Some points:
[-0.65  0.29  2.01  1.16 -1.44  0.05 -0.79  0.94 -1.84  0.08  0.12  0.79
  1.14  1.32  0.04 -1.05  0.45 -0.99 -1.13  0.12 -0.53 -1.11 -0.63  0.38]
[-0.07  1.03  0.45 -0.45  0.47  0.14 -1.23  0.49  0.6   0.34 -1.41  0.74
  0.3  -0.06  0.58  1.32 -2.02 -0.95  0.56 -2.93 -1.53 -0.04 -1.2  -1.97]
[-0.28  1.7   0.26 -1.07 -0.76  0.09 -0.6  -0.88  0.19 -0.32 -0.17  0.64
  0.03 -0.12  0.22 -0.63 -1.4  -2.3  -1.78  1.16 -0.57  0.96 -0.65  0.26]
[ 0.83  1.81  0.19  0.67  1.63 -0.96  0.7  -0.25  0.58 -0.37  0.82  1.08
  0.59  0.7   0.03 -0.72 -1.23  1.48  1.98 -1.33 -0.66 -0.49 -0.09 -0.12]
[-0.28 -0.04 -0.07 -1.87 -0.22  0.29  1.75  2.25  0.23  1.18 -1.77  1.6
 -0.91  1.78  0.57  0.09  0.71  0.24  0.58 -0.11 -0.13 -0.3   0.03 -1.59]
[-0.55 -0.63 -1.39  1.2   1.68  0.64  0.87 -1.19 -0.52  2.43 -1.69 -0.8
 -1.39 -1.24 -0.4  -0.78 -0.34 -0.28 -0.64 -0.8   0.36 -0.78 -0.79  0.23]
[-0.52  1.23 -0.87 -0.37  0.41 -0.35 -0.73  0.41  0.29 -1.28 -0.15  0.86
 -0.31 -1.31 -3.39 -1.53  1.69  1.16 -1.35  0.27 -0.22 -0.97 -0.37 -0.9 ]
[-0.35 -0.75 -2.09  0.27 -0.99 -0.32  0.21 -1.53  0.25 -1.01  0.24  1.29
  0.92 -0.15 -0.51  0.56 -2.04  0.26  0.23 -0.61 -1.31 -2.01  0.24  0.79]
[-0.02 -0.5  -0.94  1.03 -0.46  0.89  0.51  0.75  1.2   0.08  0.19  0.49
  1.67  0.39  0.16 -0.54 -0.28 -1.12  0.11  2.02  0.6  -0.72  0.   -0.89]
[-0.62 -0.19  1.36 -1.37  0.47  1.42  1.21  0.46 -0.7   0.08 -2.02 -1.85
 -0.74 -1.83 -0.38 -1.   -0.32 -1.26  0.7   0.39 -0.41 -0.63 -0.47  0.29]
[ 1.    0.2  -0.7  -2.21 -0.43  2.25  1.21  0.39  0.    0.29 -0.35 -1.61
 -0.17  0.06  0.13  0.93  0.56 -0.14 -1.37 -1.39  1.16 -0.66  0.13 -0.02]
[-0.82  2.02 -0.58  1.42 -0.3  -1.26  0.55  1.6  -3.23 -0.57  0.35 -3.75
  0.53 -0.82  0.14 -0.57 -0.26 -0.47  0.4  -1.15  0.83 -1.17  1.82 -1.5 ]
[ 0.44 -0.36  0.52 -0.1   0.06 -0.49  1.24 -0.45  0.53 -0.15  0.85  1.41
 -0.23  0.04  1.51 -0.15  0.78  0.19 -0.35 -0.61 -2.21 -1.9   1.05 -0.04]
[ 2.26  0.48  0.69  0.17 -1.55 -0.73  0.94 -0.47  1.01 -0.13 -0.43 -0.36
  1.11  0.82  1.17  0.04 -1.5   0.05 -0.41 -0.78  1.   -1.07  0.12 -1.41]
[-1.99  0.66  1.51 -1.09 -1.68 -0.33 -1.13  0.19 -0.38  0.34  0.29  0.89
 -0.92  0.97 -1.35 -0.51 -0.41  0.16  0.   -1.76  0.37  0.8  -0.6  -1.48]
[ 0.19  1.14 -0.51  0.35 -0.57 -0.32 -0.69  0.46  0.42  1.18 -1.84  0.31
  0.4   0.58 -1.21  0.03  1.29 -0.27 -0.04 -0.69  0.38 -0.92 -0.82 -0.12]
[-1.03 -0.36 -0.46 -0.27 -1.23 -1.37  1.04 -1.77  2.11 -0.79 -0.54  0.13
 -0.02  0.63 -1.25  0.41 -0.19 -0.01  0.16 -1.49 -2.32 -0.77  1.51 -0.31]
[-0.39 -0.78 -0.32 -1.47  0.43 -2.   -1.96  0.41 -1.47  0.05 -0.22  0.82
 -0.46 -0.01 -0.35  0.41  0.75  0.92 -0.75  0.51  0.33 -0.41 -0.11 -0.19]
[ 0.46  0.85 -1.05 -1.07  0.1   0.81 -0.25 -1.03 -0.81  0.89 -0.7   1.05
  0.51 -0.37  2.39 -0.09  2.    2.27 -0.92  0.46 -0.01  0.41  0.89  0.8 ]
[ 0.03  1.2   1.45 -0.09  0.29  0.4  -0.49 -0.36  0.58  0.26  0.74  1.76
  0.35  0.04  0.48  0.14 -0.51 -0.72 -0.79 -0.75  0.23  0.74  0.29  0.16]
[ 0.48 -1.71 -0.66 -0.5  -0.74 -1.57 -1.61 -0.76  0.61  1.4   1.74  0.18
 -0.52 -0.29 -0.44 -0.12  1.35  0.53 -0.75  1.41  1.    1.23  2.44  0.02]
[ 0.54 -1.21  2.54  1.51  1.21  1.19 -0.58 -0.11  1.35  0.19  1.12 -1.1
  0.73  1.44 -1.58 -1.02 -0.31  0.51 -1.13  0.23 -0.48 -0.36 -0.17 -0.15]
[-1.68 -0.05 -0.15  0.6  -0.65 -0.14  1.35  0.81  0.16 -0.69  0.71 -0.1
 -1.54 -1.35  2.22 -2.24  2.23  0.24  0.7  -1.18  0.64  1.98  0.94  0.22]
[-0.5  -0.86  1.54  0.32  0.92 -0.18 -0.13 -1.24 -1.23  0.75 -0.51  1.93
  1.79  0.31 -0.27 -0.65 -1.01 -1.55 -0.68 -0.64  0.72 -0.04  0.28  0.53]
[-0.41  0.76 -0.06  0.04 -0.38 -1.01  0.67 -2.04  2.08  0.8   0.12 -1.31
  2.    0.89  0.86  1.37  2.01 -0.13  0.3   1.1  -1.74  0.1  -0.47 -1.19]
[-0.28  2.08  0.15 -0.56  0.96  0.63 -0.47 -0.45 -3.24  0.22  0.62 -3.01
 -0.64 -0.23  0.37 -0.65  0.7  -0.25  1.09 -0.17 -2.16  0.66  0.92  0.01]
[-0.6  -1.1   0.42 -1.13  1.72  0.74 -0.78  1.35  0.78  1.05  0.52  0.13
  0.66 -0.22 -1.36  1.35  1.06 -1.12  1.63 -0.34  1.12 -0.43 -0.7  -0.24]
[ 1.37 -1.96  0.08 -0.75  0.12 -0.74  1.69 -0.61  0.17 -1.37 -0.2  -0.95
 -1.57  0.82 -1.43 -0.97 -0.64  0.02 -2.91  1.28  0.18  0.27 -0.61 -1.68]
[-1.12 -2.39 -0.24  0.1   0.2   0.4   0.07  0.   -0.58 -0.17  1.78 -0.25
  1.24  0.12 -0.05 -0.09 -2.23  0.61 -0.86  1.35  0.35  0.48 -1.66 -0.1 ]
[ 0.56  0.79  0.63 -0.18 -0.46  0.27  0.45  0.11  0.41 -0.4  -0.36 -1.1
 -0.76 -0.9   1.49 -0.43 -0.21  0.54 -0.03  0.58  0.43 -0.26  0.51  1.15]
[ 0.23 -0.23 -1.68  0.5   1.22 -0.27  0.36  0.79  0.63 -1.37  0.59  0.25
 -0.92  1.07  2.09  1.49 -0.42  1.62 -0.74  0.61 -1.54 -0.23 -0.13 -0.74]
[-1.55 -0.49 -0.03 -0.96  0.03  0.03 -0.64  0.6  -0.18 -0.55  0.28  0.3
  0.35  1.06 -0.82 -1.6  -1.17 -0.7  -1.56 -1.09  0.22  0.88 -2.2   1.19]
[ 1.09 -0.11 -0.86  1.55 -1.4  -1.03  0.16  1.66  0.82 -0.55 -1.05  0.36
 -0.02 -0.64  0.34  1.21 -0.25 -0.48  0.42 -0.57 -1.25  0.97 -0.51  0.69]
[-0.29 -0.42 -0.56 -0.2   0.59 -0.07 -0.52  1.07 -0.78  1.52 -1.11 -2.17
 -0.89 -2.32 -0.54  0.09 -2.18  0.16  0.73  0.66 -0.68  0.33  3.4  -0.57]
[-1.69 -1.04 -0.8   1.48 -0.73 -0.56  1.03  0.55 -0.75  1.78  1.45  0.21
  0.9   1.44  0.54  0.13 -1.03 -0.28 -1.66  1.61  0.81  0.28 -1.37 -0.91]
[-0.61  0.85 -1.81  0.96  0.49  0.38  1.41 -1.83  0.67 -0.31 -0.99 -1.75
 -1.36  0.64 -0.63  1.58 -0.35  0.15  0.14 -0.55  1.95 -0.1  -0.83  1.86]
[-0.14  0.33 -0.15  0.94 -0.6   1.35  0.24 -0.87 -0.21  0.31  2.53  1.06
 -0.28  0.57 -0.55  1.65 -0.25  0.88 -1.06  1.01 -0.82  2.74  0.45 -1.13]
[-1.95  0.95  0.6   0.7  -1.48  1.52  1.22  0.48 -1.39  0.03  0.14 -1.84
 -1.04 -0.63 -1.09  0.57  0.08  1.45  1.23  0.83 -0.52 -0.09  1.12  1.6 ]
[ 0.05 -0.67  0.    0.11  0.51 -0.36 -0.38 -0.92  0.   -1.34 -0.85  0.21
  1.37 -1.59  0.72 -0.88  0.56 -0.16  2.22  0.22 -1.02  0.87 -1.7  -1.98]
[ 0.31  0.39  0.51  0.75 -0.36  0.24  0.2   0.72 -0.44 -2.23  1.91  1.75
  0.85  0.26 -0.59  1.44  0.43 -0.12  0.65  0.32  0.15  1.48  0.15  0.1 ]
[ 0.44  1.68  1.   -0.26  0.01 -0.45  0.84  0.07  0.87  0.18  2.16  2.04
 -0.12 -2.61  0.29  1.75 -0.06  0.37  0.23  0.27 -0.17 -1.51 -0.53 -0.67]
[-0.68 -0.52  0.62 -1.19 -0.03 -0.04 -0.51 -0.92  0.45 -1.4   0.2  -0.86
  0.66 -1.47  1.7   1.1   1.38  1.95 -0.48 -1.25  1.23  0.88 -0.34  0.04]
[ 1.77 -0.7  -0.57 -0.48 -0.2   0.47 -0.13 -1.   -0.55  1.26  1.46 -0.15
  0.31 -0.52  1.23  0.09  0.46  0.98  0.73  0.09 -1.98 -0.74 -0.63  0.35]
[ 0.06 -0.19 -0.84 -0.01  0.47  1.07 -1.43  0.6   2.5   0.07  1.38 -0.35
 -0.75  0.62  0.89 -1.73  0.32 -0.53  1.15  0.02 -0.01 -0.62  0.09  1.07]
[-1.66 -0.3  -0.09  0.87  1.26  0.39 -1.6   1.84  1.6   0.4  -0.8  -0.34
  1.56  1.13 -0.19 -0.33 -1.32 -1.53 -1.96 -0.11 -0.75  1.24  0.6   1.13]
[ 1.    0.03 -1.1   0.65  0.32  1.81  0.64 -0.79 -1.03 -0.04 -1.49 -0.15
 -0.89 -1.3  -0.49 -0.18  0.42 -1.64  0.56 -0.37  1.09  0.89  0.71  0.01]
There is one direction along which these points spread out most. Take the direction at right angles to it along which they spread out most. Go by this last direction. Where along it does each point below lie, from 0 to 99? The average is 50, and the first point in the table lies past the average. One standard deviation of the points above along it is 16.
[ 0.69  1.31  1.37  1.12  1.38 -2.05  1.08  0.24  0.59  0.24  0.22  1.27
 -1.39 -0.58  1.35  0.23 -0.19  0.57  0.03  1.07 -0.84  1.24 -0.52 -0.06] -> 32
[ 0.31 -0.19  0.31 -0.57  0.18  0.78 -0.95  0.05  0.22  0.05  0.4  -0.64
 -1.5   0.39 -0.33  0.48 -0.47  0.33  1.01  0.43  0.46 -3.11 -0.97 -0.36] -> 50
[ 0.73  1.1   0.44 -1.43 -1.3  -1.38 -0.53  0.4  -0.46  0.37  0.62  0.27
 -0.19  0.38 -1.27 -1.79  0.91 -0.94  1.27  0.79  1.32  0.53 -2.24  1.97] -> 61
[-0.22 -0.9  -0.23 -1.06  2.01  0.71  2.25  1.17 -1.73 -0.34 -1.71 -0.81
  1.14  0.29 -0.82  1.34 -0.06  1.25  0.05 -0.69  0.85  0.16  0.95  2.06] -> 59
[ 0.57  0.69 -1.75 -0.5   1.74 -1.4  -1.6  -0.14  0.48 -0.31 -0.37 -0.88
 -0.72  0.65 -0.96 -0.8   0.28 -0.4  -1.64  0.08  1.94 -0.46 -0.57  0.21] -> 65
[ 1.5  -1.24  0.34  0.68 -2.03 -1.18 -0.65  0.4  -0.75  0.57 -0.51  0.23
 -0.6  -1.08 -0.1   0.33  0.94  0.2   0.29 -1.32 -0.41  0.64 -1.38  0.87] -> 45
[ 1.55  0.18 -1.15 -0.17 -0.21  1.68 -0.32 -0.01 -0.42 -0.64 -0.3   1.73
 -0.2   1.35 -0.04 -1.05 -0.38 -0.22  1.93 -1.66  0.01  0.3   0.65 -0.38] -> 44
[ 2.36 -1.46  0.89  1.04 -0.57  0.16 -0.35  0.25  0.97 -0.15  0.86 -0.31
  0.37 -1.15 -0.19  0.57  1.48  0.86 -0.96  0.18  0.8   0.66  1.15  0.53] -> 38
[-0.34 -0.44  1.5   0.97 -0.22  0.92 -0.76 -0.41 -0.19 -1.33 -1.26  1.46
 -0.29 -1.1   1.44  0.73  0.17 -1.63  1.24 -0.06 -0.31 -1.2   0.25 -0.68] -> 44
[-0.25 -1.   -0.87 -0.15  1.17 -1.89  1.09  0.05 -0.16 -0.62  1.14  0.52
  0.81  0.57 -0.06  0.66  0.03 -2.58 -0.15  1.36  0.33 -0.26  0.66  1.79] -> 55
[ 0.1   0.19  0.69 -0.27 -0.36  0.66  0.9  -0.77 -0.34  0.38 -1.   -1.64
  1.76 -1.39  0.63 -1.33 -0.34  1.58  1.68  0.45  1.17  1.16  1.06  0.66] -> 47
[ 1.34  0.01 -1.68 -0.2  -0.7   0.64 -0.82  0.35  0.24  1.13 -1.   -0.08
 -0.11  1.56 -1.86  0.6  -0.51  0.84 -0.1   3.09  1.41 -0.12  0.67  0.28] -> 60
[-0.04 -0.41  0.9   0.16  0.21 -1.03 -1.35 -0.34  0.09  0.23  0.39 -0.33
 -1.88  1.81 -0.08  0.53  1.06 -0.23  1.37 -0.86  0.75  0.77 -0.1  -0.68] -> 49
[-0.69 -0.73  1.27  0.64 -0.23  0.44 -1.91 -0.77 -0.27 -1.7  -1.14  0.72
 -0.72  0.59  0.99  0.25 -0.23  0.64  0.83  1.27  0.36 -0.18  0.3   0.86] -> 49
